Rotation paths and how fast each direction turns (degrees per step)
Each turn is a multiple of 5 degrees from 10 to 175, or 0.
Each row of a path follows its step; steps can be skipped.
path 1
step 0: -9,-33,-4,2,24,-30,-5,-2,19,-31,5,32,-5,3,9,-24,15,-19,-8,8,0,12,3,-5,4,-13,-13,0,2,15,-12,2,-3,11,1
step 1: 23,-16,-2,-9,-8,-7,-4,-23,-6,4,-9,1,-11,1,-8,11,-2,25,27,-10,-2,-35,20,-10,5,-26,18,-3,-16,2,20,9,-15,12,-14
step 2: 12,-19,14,3,-22,6,13,10,-5,-13,3,15,-26,0,1,-13,5,-3,0,-20,15,12,-14,-14,5,11,3,16,-14,-30,-25,3,-2,-23,30
step 3: 2,-13,5,-5,-2,-25,2,22,-14,11,-4,15,19,-17,3,2,-9,21,-27,-21,-27,-9,-8,-2,-2,0,8,-5,19,-4,15,1,15,38,7
step 5: 23,-16,11,8,7,-17,8,-2,15,6,-5,0,-23,6,-22,3,2,28,-8,-8,21,14,-24,-3,12,-24,8,-30,-11,9,0,11,4,7,-25
step 6: 24,-7,-3,-4,-17,-1,-8,-6,11,8,-3,4,-8,-17,36,-31,14,16,-5,-10,4,-9,8,-8,-8,4,-20,5,-4,-22,14,-28,-24,-8,19
step 7: -23,-9,26,-4,-11,-15,4,26,-7,7,-8,15,-6,8,-19,-21,-10,-19,-3,-21,-3,-7,5,-6,-14,17,37,-25,0,3,12,-2,0,7,-2
step 8: 1,-18,1,10,-2,33,-13,0,-12,5,2,-4,0,5,15,2,-7,-6,-28,-21,-19,-11,-26,-1,5,-36,-7,21,-14,11,-3,-19,3,3,-17
step 14: 43,0,26,-6,-14,6,22,-1,16,12,-2,11,16,-1,-25,-4,-5,11,1,-5,-8,19,-3,-9,-1,-23,17,8,-12,-3,-10,22,-15,-15,-8
7,4,-4,0,-3,-4,6,-8,-3,-1,-9,2,-8,1,-8,-6,0,3,0,7,5,-3,4,1,-2,-11,-6,2,6,8,-6,-2,2,-2,-2  85
-1,6,10,-5,3,2,1,-3,5,4,-6,-1,2,-1,7,4,-7,-5,-3,1,-4,1,3,3,-4,3,-1,-2,2,0,-7,-6,-3,-10,-15  20
-10,0,-7,2,-1,-3,-3,-3,-2,3,5,9,-2,-8,3,7,6,5,-4,-5,-3,3,-1,2,1,-12,-3,-9,2,-5,-2,-5,7,-1,-6  145
4,-2,-2,5,-1,2,-4,2,3,-8,-4,-5,-7,2,10,3,-6,-8,10,5,-4,1,-4,3,5,-8,1,-8,-3,3,-2,2,3,9,-3  90
3,0,-1,-1,3,1,-3,-6,-4,7,-1,-3,5,-4,1,0,-1,0,-2,0,7,-14,-5,4,0,2,-5,5,-4,-7,0,0,1,15,-9  155
-6,-2,1,-4,9,-6,6,-7,-4,-13,-1,-4,0,-2,-1,5,-3,3,0,-5,-7,-7,4,2,2,-3,0,4,-5,-4,-10,5,-3,-1,6  35
